(in the rows, 128 means zero)
Rotation paths and how fast each direction turns (deg/step):
Each turn is a multiple of 5 degrees from 10 to 175, or 0.
Each row of a path follows its step; steps can be skipped.

step 0: [133 125 130 132 130 140 128 130 125 118 129 122 130 125 129 133 134 124
 133 135 126 135 120 123 133 126 127 129 133 134 127 131 126 126 125 139
 129 129 127 123 127 129 123 133 128 136 118 129 128 128 140 137 129 130
 127 135 126 127]
step 1: [122 133 127 132 126 136 127 127 130 124 122 125 123 127 124 127 120 126
 120 127 120 131 127 124 128 122 128 119 124 133 129 131 131 132 125 136
 130 119 121 131 125 127 127 139 124 130 119 125 125 121 133 129 122 137
 132 129 125 119]
step 2: [117 124 124 133 130 129 123 124 128 129 132 125 124 129 123 135 122 133
 130 131 124 134 131 128 130 132 130 118 127 130 128 128 134 136 123 120
 122 120 121 134 129 132 123 133 125 142 132 132 120 131 127 132 130 131
 120 129 134 126]
step 3: [128 124 124 125 124 127 124 131 119 126 129 124 124 129 123 134 127 125
 134 137 132 118 130 125 129 129 126 130 129 132 127 132 125 127 126 121
 125 128 130 129 123 126 122 138 125 132 116 136 121 126 135 133 131 126
 113 131 131 124]
step 4: [127 124 132 119 126 124 130 125 131 123 127 130 131 118 125 129 121 126
 123 140 127 125 123 119 134 118 127 123 126 130 126 135 124 128 126 126
 117 124 130 133 121 124 126 132 118 124 120 122 122 127 128 125 132 129
 128 128 125 125]
step 5: [129 125 132 125 134 124 130 129 131 128 131 123 125 126 123 145 122 134
 128 130 123 136 122 126 140 128 128 125 139 128 122 125 127 132 123 128
 125 129 129 137 126 128 129 132 123 127 135 126 127 124 128 128 137 132
 129 139 127 125]
step 6: [132 128 125 126 139 128 133 129 123 130 129 122 122 128 130 133 127 129
 128 126 128 128 130 130 134 123 139 130 124 132 126 123 131 130 122 132
 136 125 133 127 118 116 123 138 123 132 124 130 126 128 136 135 131 132
 125 137 132 131]
step 7: [118 123 134 132 137 122 130 124 119 127 127 128 121 130 126 123 126 125
 131 128 118 120 129 128 126 120 138 121 123 131 126 134 132 132 129 130
 126 126 133 131 122 128 128 128 122 131 123 116 121 125 131 132 129 132
 129 129 124 129]
step 8: [129 127 124 131 135 125 125 129 127 126 130 133 122 132 125 131 129 127
 136 133 115 129 130 127 131 126 121 118 139 139 133 126 128 134 126 125
 118 139 137 129 128 132 129 131 121 135 131 122 126 131 131 130 130 128
 125 129 130 129]
step 9: [128 128 118 120 131 136 126 134 122 134 125 131 125 129 128 132 126 124
 116 132 129 123 133 129 131 121 124 129 135 136 127 127 133 133 121 131
 126 137 134 130 131 121 135 138 120 125 124 131 122 126 134 129 129 127
 126 124 131 125]
Speeds:
[129 127 129 126 128 129 126 126 126 127 130 126 129 129 126 129 126 130
 128 128 125 128 126 131 127 128 129 126 130 128 129 126 128 129 128 127
 127 128 128 128 128 130 127 128 130 128 130 129 130 132 130 125 129 127
 127 128 127 129]  125

step 0: [121 123 133 134 135 128 133 128 127 132 119 135 127 134 135 130 119 129
 129 129 129 124 127 128 117 127 136 125 123 122 121 132 126 124 136 124
 129 126 126 131 137 126 122 131 128 113 123 117 132 125 126 127 130 130
 121 130 128 126]
step 1: [126 126 125 126 127 129 129 121 134 122 122 131 136 128 135 133 130 128
 129 120 139 126 120 127 123 137 132 123 130 118 129 131 126 123 122 126
 137 135 126 131 132 143 134 124 124 129 119 127 129 126 138 129 132 124
 130 128 128 124]
step 2: [124 133 123 133 133 131 126 130 126 129 130 121 120 130 136 127 123 134
 132 137 141 124 124 128 119 132 133 118 129 120 122 119 122 125 120 125
 128 128 120 129 124 130 132 129 131 125 127 128 132 124 118 128 131 129
 127 122 128 132]
step 3: [128 127 133 134 122 126 129 126 125 129 126 143 130 129 132 120 118 129
 131 130 130 124 126 127 119 129 130 119 132 121 129 123 129 119 132 128
 124 127 130 130 138 133 120 136 126 119 123 120 129 124 136 133 120 123
 123 122 130 128]
step 4: [124 130 124 133 132 134 128 125 129 128 121 124 136 131 140 121 125 123
 125 125 133 129 125 131 128 131 130 135 132 116 123 127 128 130 127 123
 131 136 123 124 129 139 142 121 129 120 124 123 133 124 136 135 127 126
 129 129 128 129]
step 5: [125 127 120 130 131 123 125 131 128 136 126 130 124 135 130 128 127 130
 128 142 138 123 128 119 123 124 133 125 131 121 129 124 118 121 124 132
 133 129 128 127 129 133 131 125 129 127 116 122 132 125 119 120 129 120
 130 124 135 126]
step 6: [126 133 133 132 121 125 128 128 126 126 121 134 126 129 136 125 126 133
 128 130 126 121 124 128 129 127 136 123 143 117 133 124 127 124 123 132
 128 126 124 130 140 131 126 125 124 122 132 131 124 124 135 137 129 127
 132 116 127 131]
step 7: [126 137 128 133 127 135 122 133 128 129 124 127 126 128 133 119 123 122
 123 127 127 123 125 122 124 130 118 132 128 120 125 123 129 122 130 129
 131 136 128 125 128 137 142 134 135 118 121 126 127 130 124 135 132 125
 126 130 132 138]
step 8: [122 132 132 128 132 122 135 127 130 124 119 127 130 142 133 129 127 128
 123 141 129 128 129 120 123 118 130 129 128 122 132 129 118 128 131 130
 129 126 124 126 139 131 128 128 128 119 123 120 134 133 128 124 130 125
 126 124 135 124]
step 9: [127 128 128 129 123 133 131 130 127 127 122 130 127 127 135 126 133 127
 129 127 123 119 113 115 131 131 136 120 135 116 130 130 128 125 127 132
 137 132 131 137 135 131 134 121 125 125 126 130 129 126 133 127 139 127
 132 126 124 128]
Speeds:
[128 125 129 128 131 128 126 129 129 124 125 129 130 130 128 126 125 127
 128 128 128 131 129 127 129 128 130 125 129 127 128 128 128 127 126 129
 130 126 130 128 127 127 130 128 128 128 127 129 128 129 126 129 127 129
 128 128 127 130]  0
[128 125 128 126 129 126 130 128 128 124 130 132 126 127 128 130 127 128
 127 131 127 128 128 129 125 126 127 130 127 128 128 128 129 127 128 128
 128 128 129 124 130 130 126 127 128 130 126 128 127 128 127 129 128 128
 127 126 129 127]  145
[126 128 128 127 126 130 128 127 128 128 129 129 130 128 127 129 127 126
 128 129 129 129 129 130 129 128 131 126 128 129 127 130 127 128 128 130
 127 127 128 127 131 128 125 129 129 126 129 125 127 130 127 126 129 126
 131 127 129 129]  135
